First come named turns, each shown by rows before and after it. For each pair of rows after them, which turns, in which order, take the first row to the second? The first pair is done for you.
j_811 (before => after):
[ 18 -37 -30 -26 -11   9  12  16  -8  20 -15  -1  -6  61  -6 -54] => [-19  15   8 -52   6  -1  -4   8 -36   1 -26  43  29  46  16 -32]
[ 21  26  12  41  19 -11  -5  -7 -36 -28   5  -1  -2 -50 -15  23] => [ 40   2 -10  53  11  -7   6  -6 -21 -15   8 -21 -19 -43 -26  13]
[ -8  29  -1 -22 -27 -10   5 -11 -18   2  28  -1  25  -3   2 -32] => [ -9  10  17  -5  45 -31 -19  10   8  14  21  19  10  -8  -5   9]
[ 20 -33 -18   7  29  -6 -23  12  29  20  12 -11 -29  40 -18   9] => [  6  15 -23 -24 -56  12  -3 -17 -21  -7  13  -7  14  40   3 -27]
j_240 (before => after):
[-24  19  23 -21  21  20 -12  35  -3  -3  12   2  23  -5  -4 -28] => [-22  10  23 -20  39  17 -11  40   5  -3  11   6  20   2   3 -21]
[-36  42   1 -14 -13 -15 -15 -25 -18   8 -31  28   6 -19  20  18] => [-32  26   1 -14  15 -21 -16 -22  -3  10 -32  37   1 -14  35  34]
[ 30   8  11  48 -44 -16   6 -13 -20 -42   3 -15  26 -44  12  23] => [ 14 -30 -27  -6 -37   1  30 -18  -3 -44  -2   6  34   5  60  19]
[ -6  27  -3  15  37   2 -41  55 -14  49 -25 -10 -69  11 -95 -40] => [-26   0 -48 -56  14  29 -13  43 -13  46 -33   8 -47  67 -45 -63]
j_82 (before => after):
[-28  33   4 -23   8 -12  -4   2 -23 -20 -15  27   5  12 -11  -2] => [-11  44   9   8 -14 -15   7  -5 -25 -35  -7   8   3  -9 -21  -2]
[  7  -5  31  -5   2 -11  25   7 -25 -36  24  22  14   6  31  28] => [ 14  -7  43  19  31 -24   0  22 -15 -21  23  13   0  -4   4  34]
[  5 -10   1  16 -35  -5   6  18  13 -11  15 -27 -33  43 -16 -25] => [ -6 -18   1   2 -14  -2  -6  25  15   2   5 -16 -32  56 -17 -24]

Each pair is two turns apart.
[ -4  42 -15 -54  18   0  -5  -7 -12 -13   1  26  32  10  22 -18] => [ 46   4 -28  -9 -11   0  35 -19  14 -35  19  -7  13  -3  33  -7]
j_811 then j_82
[ 20 -44  -6  34  36  -8  -3   8  33  13   1  -7 -32   3 -19  24] => [  0  -6  -2  26  17  -6 -31  14   0  35  -7 -13 -33  -1 -57 -13]
j_811 then j_82
[  7  -2  -5   3 -32   9   1 -11  -3  -4  10   0  -5  -1  17 -19] => [  7  -9   2   4 -18   7   4 -12   7 -11  10   8   0  -2  30  -6]
j_240 then j_811
[ -2  28  17   4 -20  26  15 -65  -2  -6  13   3  19 -12   0  24] => [ 14  -4 -10  15  -3  33  -1 -46  13  33  15 -28 -17   2 -44  -1]
j_82 then j_811
[ 21  -4  21  45  39  11  -4 -15   1  19 -19 -21 -33 -28   3   3] => [-20  26  26 -10  41  16 -15 -18 -23  15 -32  17  -1 -13  25   2]
j_240 then j_811
[-12 -10   3 -12  25  -3 -52  21  -4  26 -21  -7 -25  18 -55 -48] => [-34  17  19 -26  21  -7 -56  18 -23  18 -25  13  -7  12 -44 -43]
j_811 then j_811
[ -7 -17 -22 -35 -18  17  31 -21  -4 -14  -5  16  14  28  39  -4] => [ 10 -14 -31 -17 -47  21  31 -17  -9  -8   4 -10   5  18  12 -27]
j_82 then j_240
[-26   0   5  13  36   8   3  11  14   4 -25  25  -6   2  -5  13] => [ -1 -16 -17  33   7  16  17   6  19   7 -15  -9 -23   3 -22  -7]
j_811 then j_240
[ 17  31   6  31 -35  18  12 -23  15 -43  -6  22  21  -8 -24 -19] => [ 27  22  17  50  -7   6   6 -16  30 -39  -8  27  13 -22 -27   4]
j_240 then j_240
[ 26  27  -1  62   1 -24  10 -28  -9 -23   5 -40 -13 -19 -41   1] => [-29  19  -6 -29  41 -14  12 -32 -11 -32 -14  32  31  29  33  22]
j_240 then j_811
[-10 -15 -23 -13  26  -9 -11  -4   7  20   5  -6 -16  20   4   3] => [-17  -5 -24 -20   6   0  -9  -8  -5  19   5 -10  -6  21   5 -14]
j_240 then j_240
[ 31 -27   0  56  29  -2   6   0  20 -15  14  10 -21 -13   6  29] => [ 30 -33 -17  32 -12   9  35 -11  16 -32  19  15  -4   3  35  14]
j_811 then j_240
[-28   6  11  15  35  18 -13  22  23  19 -14  13   1 -19  -1  11] => [-23   8   4  16  25  21 -18  22  16  26 -18   1  -6 -15 -17  -7]
j_240 then j_811
[ 11 -44 -28  51   0  -9  26  -6 -11  -8  17 -28 -12 -21 -31 -39] => [-43   9  20  19  49 -26 -22   7 -34   1  -3  21  17 -25 -35 -20]
j_811 then j_82
[ 21  -7  -3  27 -12   9  22 -14  -6 -15   3 -13   2  -4  -2 -13] => [  1  -1 -15   0 -11  19  11  -7 -16   2  -9  -9   7  18  -6 -31]
j_82 then j_811
[  1  13 -20  14 -30 -16 -19  34 -30  25  -8 -33 -22   7 -34 -28] => [-26   5 -30 -46 -28  -5  -2  20 -33   4 -15  10  10  36  24 -18]
j_240 then j_811
[  2 -21 -54 -11   9  15 -38   8  21  44  18 -50 -32  36 -44 -34] => [-35  57 -19 -46 -50  15 -28 -20 -40   4  12 -22  22  12 -15 -42]
j_240 then j_811
[ 11  14  49  18  17 -18  11   1  12 -42 -13  32  18 -25  42  64] => [ 58 -62 -24  33 -13   6  30   7  44  -3   0 -31 -29   9   7  14]
j_82 then j_811
[-24   8  35 -36 -74   4  27 -14 -28 -11  12  18  16 -15  26 -45] => [-49  -9  28 -71 -20   6   0   8 -18  19  -5  43  15  15  20 -44]
j_82 then j_82
[-26  44   3 -41 -57   7 -13 -24 -53 -22 -12  13  11  16   1 -20] => [-45  32   2 -57  -9   3 -45  -5 -44   7 -24  26   0  35 -13 -16]
j_82 then j_82
[ -4  35   2  21 -18  16  -2 -17  -3   3  -3 -52 -25 -31   6  16] => [-29  15 -11 -28  16  19   5 -20   8  -1 -11 -14  -7   2  48  36]
j_240 then j_811
[ -2   5  -4 -34  13 -10  -2  -8 -12 -17 -18  27  -4   9  22  11] => [ 11   1 -12 -20 -22  -5  16 -15 -17 -27 -10  12  -5   3  25   2]
j_82 then j_240
[ -3  27  38  14  37 -21   0  -4  -4 -24  -1  25   7 -23  18  51] => [  6  -9  17  20  71 -18 -15  15  16  10  -2  10 -23  -4  -6  46]
j_240 then j_811
[-24  42  29  15  11 -12 -54  20 -36  34  -3  -7 -15 -22 -59 -22] => [-28 -32 -43 -52   5  21 -18  12  -3  42  -2   0 -12  54  -5 -43]
j_811 then j_240
[ 45  31  51  36 -34  -8  12 -53   2   6  24  34  25 -53  36   9] => [ 49   9  49  37  -3 -12  14 -48  23   7  24  45  19 -46  50  32]
j_240 then j_240
[ -8 -16  -2   6  22 -31  -4  10   6  12  -2 -21 -17  30   0  -4] => [-20   3  13 -10   7 -30  11  -6 -10 -13  -6  -1   9  23  32   6]
j_82 then j_811
[  1  13   6 -12 -36  -1  26 -22 -11 -26   9   3  10 -10  23   1] => [ 21 -26  -1   6  -4  -6  32 -12  21 -17   9  -1 -11  -2  27  17]
j_240 then j_811
[ -7 -69 -54 -64  -2  28  12   0  28  34  -5 -18 -17  43  16   3] => [ 27  24  33  45 -51 -11   7 -15 -11  -4  17 -52 -17 -70 -37  21]
j_811 then j_82
[-18   4  26   5  -8 -23  -4 -18 -19   5  -7   0 -18 -31 -29 -16] => [-32 -13  22 -18  26 -19  -8 -10  -4   9 -12  20 -15  -9 -14  -1]
j_82 then j_240
[ 12  -8  -3  11 -16  -6   1  -4 -14 -14   1 -34 -20   3 -20 -13] => [-11   0   6 -25  -9  -8   4 -15 -22 -28  -6   1  10  14  18  -2]
j_240 then j_811
[ 14   8  13   7 -26  -2  29 -23  -4 -25  23  15  19 -14  28  17] => [  6 -19  13   3  38  -7  10  -4  19  -5  15  31   4   0  27  40]
j_811 then j_82
[-14  -4 -10  -3 -16  -2  13   8 -15 -14   2  -8   9 -19 -20 -18] => [-28  -2  -4 -20   2  -4   2  12 -14 -11  -3   9  18 -13 -12  -9]
j_811 then j_240
[ -8 -57 -18   8  15 -12 -10   4   9  23 -20 -10  -5  25  12 -13] => [-31 -31 -18 -16  -9  -2 -14   1 -12  19 -29  -2  12  30  16 -33]
j_240 then j_82
[ 11 -27  14 -11  27  -2 -22  21  16  33   3   3   3  11 -20  19] => [ 22 -17   1   0 -24   7 -12  16  -1  28   8 -24   1   6 -39 -14]
j_811 then j_82
[ -8  55  19   1 -14 -16  -9  -4  21   0  -8  36  33 -14   0 -14] => [ 20 -18 -22   7  16  -9   4   6  64  17  -2  21   1  16   7  -9]
j_240 then j_811
[-24  38  34  -6  44 -21 -51  13 -18  -7 -24   4 -15 -21 -37  15] => [-29   3  22 -24  69 -20 -43  15   2  -7 -29  19 -12   2  -8  32]
j_240 then j_240
[ 11  21   9   4  -9  -3  -9 -36 -13   2 -14  -1   4 -16  10  -2] => [  5  18   4 -10  -7  -1  -6 -34 -15   3 -16   7  10  -6  19  -5]
j_82 then j_82
[ 29 -44 -27  16 -26   8   9  -8  18 -12  15 -26 -19  15  -1  -5] => [ -5  23  37  30  17 -20 -38   7  -6  -7   2   4  -2 -23 -27  22]
j_811 then j_82
[-49  16   2 -47 -18  27 -20 -13 -28   2  -8  20  42  42  19 -19] => [-12 -38 -40 -22 -25  38  -8  -2   3  28   3 -26  -1  56  -2 -40]
j_811 then j_811
[ -7 -32 -14 -32  13   8   5  -5  13  11  -4  10   1  33  20  -4] => [-15 -23  -7 -40  18   6   2   0  11   8  -5  18  10  30  23   5]
j_811 then j_811
[-32  21 -10 -53  -1  -2 -12   3 -17   8 -21  23  23  32  20 -15] => [ 24   3 -16   4 -54  -4  38 -20  -5 -31   6 -17  11   1  28  -5]
j_811 then j_82
[  1  -8  21  41  63  -4 -41 -21  -6 -29  -7  15  -3 -19 -18  10] => [ 17   2  22  54  19   0 -17 -33 -13 -54   6   4   6 -30  -7   7]
j_82 then j_82
[-34 -44 -49  10  45  -7 -26  22  36  26 -29 -13 -11  41   0  10] => [-43  18   2   6   4 -19  10 -12   4 -43 -21  25  43  -2  59  50]
j_82 then j_811
[ 21   4   3  27 -23 -11  13 -13 -26 -22  13 -18   3 -14   5  -6] => [ 29 -13   5  41   8 -19   4  -2  -9  -9  14 -20 -12 -10  -5   8]
j_811 then j_811
[  6  24 -13  25 -20 -16   7 -25  -7  -7  23 -34 -36 -18 -20  17] => [  6   2 -13  24  17 -23   7 -23  12  -6  21 -23 -43 -10  -5  37]
j_240 then j_240
[ 21 -29 -10  25 -11   4  33   2  39 -12   5  -9 -15  -1  31  13] => [ 11 -35 -18   3  -5   9  34   3  38 -11  -1   4  -6  12  38  10]
j_82 then j_82
[ 16 -22  -8  -1   4  -2  17  -3  17 -11   8   6  -2  15  32  11] => [  7 -15   2  -2   9  -7  16  -5  11 -15   6  16   6  15  37  19]
j_811 then j_811
[ 17 -63 -13  25  45  -6 -32   3  28  29 -16 -20 -22   2  -6  25] => [-13 -29  -9 -34  -4   5   7 -30  -6 -20 -23  27  38  12  69  31]
j_82 then j_811
[-20  33  14   3 -24   7  -1  -7 -14   8  -4 -18  37   4   9   4] => [-30  29  11 -10  -9   5  -2  -1 -13  17  -9 -11  33  21  10   3]
j_82 then j_82
[-16   5  -9 -25 -13   1 -30  12 -11  24  -5   2  -8  25 -16 -40] => [-13  -7 -10 -16  10  -5 -38  21   1  32  -6   3 -16  26 -19 -33]
j_811 then j_811
[ 20  -9 -25  37 -25   4  -7 -24   2  -4  12 -45 -26  -3 -40 -23] => [ 27 -28 -19  45   9  -3 -11 -18  20  -3  13 -39 -32  -8 -37   1]
j_240 then j_240
[-13 -37 -64  -7 -17  40   0  22 -10  47  -8 -48 -38  21  25   4] => [-37   4  11   5  54   6 -21  23 -10  25 -18   9 -15 -21  45  76]
j_811 then j_240
[ -1   8  18  -6  10   2   9 -14  10 -20   1  24  18   7  28  16] => [ 11  -4  -5  -1 -23  14  21 -21   9 -16   9   1  14  18  24  -8]
j_811 then j_811
[ -7  -1 -18  -7  -8  23 -34  12  -2  23 -19 -14 -17   9 -27 -35] => [ -7  32   3  -6 -40  18 -22  -4 -26  -4 -17  -7   9 -11 -10 -28]
j_811 then j_82
[ 11   8  30  31  59 -22  -2   7  44   4  37  14 -18 -40   4  59] => [ 41 -37 -46  16 -25  15  47 -11  46   1  50 -30 -27   1  18  -2]
j_811 then j_240
[ 13   0  11  35  26 -15 -18  19  15  15   4 -29 -31  -5 -36   9] => [  6  12  29  32  38 -20 -19  18  14   1   3  -9 -17 -12 -16  30]
j_82 then j_240
[  3  41 -18 -13 -32 -44   3   3 -19 -42  19  -5  46 -63   1  15] => [ 36  -8 -57  13 -39 -33  15   7   5 -23  30 -47  10 -44 -19  -1]
j_811 then j_811
[ 21 -58 -29  27 -13 -24  15  20  35  -2  17  -9 -39   0 -35 -14] => [ 19 -22  -2  43  -7 -31  -8  25  18   0  19 -10 -38 -27 -65 -20]
j_82 then j_240
[ 10  -4 -25  15 -52  18  10  -4 -10   4  -1 -34 -17  10 -19 -42] => [-12  10 -13 -24 -50  21  26 -19 -16 -25 -10   8  16  20  37 -11]
j_240 then j_811
[ -1   4 -28  -4 -33  18  22 -11  -8   3   9 -14  -7   9  27  -7] => [-17  -4 -31 -24  -3  19   7   0  -2  18   4  -2 -13  26  24  -8]
j_82 then j_82
[ 18 -18   3  28  24  -2 -10  13   5  13   9 -12 -20  -2 -22  -4] => [-19  26  18 -17  12  -1 -16   3 -27  -1  -1  22  17   1  -2  -9]
j_240 then j_811
[-21  19   1 -34 -12   0  14 -13 -17 -22   4  24  31   6  30   0] => [ -5  41  14  18 -19  -7 -13   1 -27   0   8 -18  -2 -25 -33 -19]
j_811 then j_240
[ 20  44 -42 -16 -42 -31  21 -18  -6 -61   8 -34 -21 -24  -9   7] => [-14  62 -35 -57 -20 -31  10 -13 -19 -62  -7  -2  -2 -11  13  11]
j_811 then j_240
[ 23   4 -35 -11 -18  22  -8  44  21  35  11 -35  -1  -5 -34 -46] => [ 35 -20 -46 -23 -32  30  26  22  31   3  17 -28  10   0  13 -28]
j_240 then j_82
[ 18  -5  29 -20  18 -21 -13   5 -35 -11 -37  25   9  22  27  19] => [ 48 -12  13  22 -19 -16 -12  11 -33   3 -26 -24 -15  14 -17 -11]
j_811 then j_240
[  8  -1 -16  -1 -36   9  24  17  28 -42   7 -18   3   5  24   2] => [ 11 -22  -6  11   7  -3  14  30  46 -33   5 -13  -9   4  19  23]
j_811 then j_811
[-23  -1  14 -26  43 -16  -5 -15 -13 -22 -42  60  28   8  32   9] => [ 36 -35  -5  55  36 -20 -13   4  17  14 -19 -14 -36  -9 -35 -13]
j_240 then j_811
[-28  26 -12   2  27 -12 -17  -1 -21  41   6  -4  -7  44 -42 -15] => [ -9  26 -20   3 -44   0  36 -34 -30  -5  25 -12  14  35   1 -20]
j_240 then j_82
[-12  14 -15  -7  10   6 -27  20  -7  31 -12  -9 -20  -5 -24 -33] => [ 11   8 -27  -8 -50  19  20  -6  -9 -10   0 -12  -7 -10  17 -30]
j_240 then j_82
